[[ 10 -16   5]
 [-28  22 -12]
 [-24   2 -15]
 [ 45   7  33]]
->
[[ 45 -24 -28  10]
 [  7   2  22 -16]
 [ 33 -15 -12   5]]

[[ 32  -2  19  37  29   8  31  15  28  40  27  40]
 [-27 -35 -33 -25 -31 -38 -33 -38 -23 -27 -34 -20]
 [-12 -41 -23  -9 -15 -33 -14 -26 -16  -6 -16  -8]
 [ 32  -4  19  37  30   8  33  16  26  41  29  40]
 [ 32  -2  19  37  29   8  32  15  27  40  27  40]]
->
[[ 32  32 -12 -27  32]
 [ -2  -4 -41 -35  -2]
 [ 19  19 -23 -33  19]
 [ 37  37  -9 -25  37]
 [ 29  30 -15 -31  29]
 [  8   8 -33 -38   8]
 [ 32  33 -14 -33  31]
 [ 15  16 -26 -38  15]
 [ 27  26 -16 -23  28]
 [ 40  41  -6 -27  40]
 [ 27  29 -16 -34  27]
 [ 40  40  -8 -20  40]]

[[31 33  1 42]
 [31 33  0 42]]
->
[[31 31]
 [33 33]
 [ 0  1]
 [42 42]]

[[-18  31]
 [  0 -13]
 [ 25 -16]
 [ 35  37]
 [-12  42]
 [  8 -26]
 [ 19  35]
 [-31  -5]
 [  9  37]]
->
[[  9 -31  19   8 -12  35  25   0 -18]
 [ 37  -5  35 -26  42  37 -16 -13  31]]

[[ -6 -11  -2  -4 -28  13 -18   7  10   6   0]
 [ 16   7  -2   7  25 -13   8 -10   2  -6   2]
 [ -4  -8   6  -3 -25  19 -19   4   9   4  -2]
 [-12 -11 -23  -4 -21 -13  -1  13   5   7   3]
 [  9 -11   8  -2 -28  24 -32  -2  22   3  -2]
 [ -3 -15   9  -6 -42  32 -35   4  18   7  -3]
 [ 14   4  -7   5  22 -17   9  -7   4  -5   2]]
->
[[ 14  -3   9 -12  -4  16  -6]
 [  4 -15 -11 -11  -8   7 -11]
 [ -7   9   8 -23   6  -2  -2]
 [  5  -6  -2  -4  -3   7  -4]
 [ 22 -42 -28 -21 -25  25 -28]
 [-17  32  24 -13  19 -13  13]
 [  9 -35 -32  -1 -19   8 -18]
 [ -7   4  -2  13   4 -10   7]
 [  4  18  22   5   9   2  10]
 [ -5   7   3   7   4  -6   6]
 [  2  -3  -2   3  -2   2   0]]

[[ 29 -27 -36  43 -13  25]
 [ 28 -27 -34  41  -8  21]
 [ 27 -26 -33  40  -8  20]
 [ 28 -27 -35  42  -9  21]
 [  2  -1   0   3 -26  23]
 [  2  -1   0   3 -26  23]
 [ 28 -27 -33  41  -7  20]
 [ 29 -27 -35  42  -9  21]]
->
[[ 29  28   2   2  28  27  28  29]
 [-27 -27  -1  -1 -27 -26 -27 -27]
 [-35 -33   0   0 -35 -33 -34 -36]
 [ 42  41   3   3  42  40  41  43]
 [ -9  -7 -26 -26  -9  -8  -8 -13]
 [ 21  20  23  23  21  20  21  25]]

[[-29 -30]
 [-30 -32]
 [-34 -36]
 [-32 -34]
 [-35 -34]
 [-40 -38]
 [ 39  39]
 [-32 -33]]
->
[[-32  39 -40 -35 -32 -34 -30 -29]
 [-33  39 -38 -34 -34 -36 -32 -30]]

[[-28 -23  40   9  -7  11 -15  -3  -1  20  -9  12]
 [  7 -13  25  -5 -41  26  -1   3 -38 -29 -19  -8]
 [ 29 -18   0  -7   7  14 -36   4  -8 -15  24 -11]
 [ -2   9  16 -13 -30  15 -14   0 -22 -32  -5  -3]
 [ 16 -25   5  13  -8   5  12 -10  -5   2   3 -36]
 [ 11 -20  40   5 -30  29  -6   2 -48 -29  -7   2]
 [ -1  -2  24   3 -23  13 -15   1 -29 -38  -2  -4]
 [-18  -4   2 -27   4 -32  -6   1  15   8 -14 -13]]
->
[[-18  -1  11  16  -2  29   7 -28]
 [ -4  -2 -20 -25   9 -18 -13 -23]
 [  2  24  40   5  16   0  25  40]
 [-27   3   5  13 -13  -7  -5   9]
 [  4 -23 -30  -8 -30   7 -41  -7]
 [-32  13  29   5  15  14  26  11]
 [ -6 -15  -6  12 -14 -36  -1 -15]
 [  1   1   2 -10   0   4   3  -3]
 [ 15 -29 -48  -5 -22  -8 -38  -1]
 [  8 -38 -29   2 -32 -15 -29  20]
 [-14  -2  -7   3  -5  24 -19  -9]
 [-13  -4   2 -36  -3 -11  -8  12]]
---
[[-15 -19 -11 -17 -12   0 -10 -13  -1  14  17  18  -6  -8  -1   3]
 [  7  -6 -13   7   8 -13  -5  -1  11  10   2   6   9  -2   0  13]
 [ -2   0  15 -16  21 -14  -7 -44  34   4  36  -2  11  -9 -14  -9]]
->
[[  7  -6 -13   7   8 -13  -5  -1  11  10   2   6   9  -2   0  13]
 [ -2   0  15 -16  21 -14  -7 -44  34   4  36  -2  11  -9 -14  -9]
 [-15 -19 -11 -17 -12   0 -10 -13  -1  14  17  18  -6  -8  -1   3]]

[[  2  -7  16  35  21 -19  38  41 -12]
 [  6 -10   5  35  13 -19  40  37 -17]]
->
[[  6 -10   5  35  13 -19  40  37 -17]
 [  2  -7  16  35  21 -19  38  41 -12]]

[[  2   4   3  -2  -4   0   2  -4   3   0   1  -5   0]
 [ 31 -13  13   2 -14  24   9  -5  -6  22  49  -5  19]]
->
[[ 31 -13  13   2 -14  24   9  -5  -6  22  49  -5  19]
 [  2   4   3  -2  -4   0   2  -4   3   0   1  -5   0]]

[[ 42 -14  17  26   2 -40 -43 -45]
 [-48  -6   8  10  28 -46 -52  30]
 [ 50 -41  10 -19  20  32  47 -16]]
->
[[ 50 -41  10 -19  20  32  47 -16]
 [ 42 -14  17  26   2 -40 -43 -45]
 [-48  -6   8  10  28 -46 -52  30]]

[[ 16  30  28 -10]
 [-15 -42 -18  -6]
 [ -8 -24 -10  14]]
->
[[ 16  30  28 -10]
 [ -8 -24 -10  14]
 [-15 -42 -18  -6]]

[[ 24 -14  27  -3  16   0 -55 -20   2   0 -12  13   7  -2]
 [ 15 -11  18  -3  -9   4 -50  20  21  32  15  16   0 -25]
 [ -8 -15  15   3  -7  25  40 -19 -30  -6   5  17 -20   4]
 [ 52 -11   2   5   5 -39 -20  14   0   9 -10  11 -22  27]]
->
[[ 52 -11   2   5   5 -39 -20  14   0   9 -10  11 -22  27]
 [ 24 -14  27  -3  16   0 -55 -20   2   0 -12  13   7  -2]
 [ 15 -11  18  -3  -9   4 -50  20  21  32  15  16   0 -25]
 [ -8 -15  15   3  -7  25  40 -19 -30  -6   5  17 -20   4]]

[[ 47  48  25]
 [ 10  -3  23]
 [-19 -26  46]
 [-13  -8  10]
 [ 23  45  46]
 [-28   4 -24]
 [-18 -46 -29]
 [-35  -9   5]]
->
[[ 47  48  25]
 [ 23  45  46]
 [ 10  -3  23]
 [-13  -8  10]
 [-18 -46 -29]
 [-19 -26  46]
 [-28   4 -24]
 [-35  -9   5]]
---
[[-48 -29   1]
 [-10 -20  18]
 [-18   1  -8]]
->
[[-29   1]
 [-20  18]]

[[-16 -19  13  -7]
 [ 37   4 -31 -13]
 [ 38   2 -52   0]
 [  6  -1  -6   1]
 [-12 -39  36 -26]]
->
[[-19  13]
 [  4 -31]]

[[-32 -50  29]
 [-13  -9  -1]
 [-38  14 -50]]
->
[[-50  29]
 [ -9  -1]]

[[ 44  -5  15  15]
 [ 27   0  13  13]
 [-17  33 -29  26]]
->
[[-5 15]
 [ 0 13]]

[[  6   6  46]
 [-15  -9  29]]
->
[[ 6 46]
 [-9 29]]

[[-31  39  38]
 [ 49 -12  14]
 [ 39   5   2]
 [ 43 -25   3]
 [ 29 -35 -10]]
->
[[ 39  38]
 [-12  14]]

[[ 33  -5  21]
 [-25  47 -35]
 [-24  46 -28]]
->
[[ -5  21]
 [ 47 -35]]

[[ 11  14 -19]
 [ 53 -26  28]]
->
[[ 14 -19]
 [-26  28]]
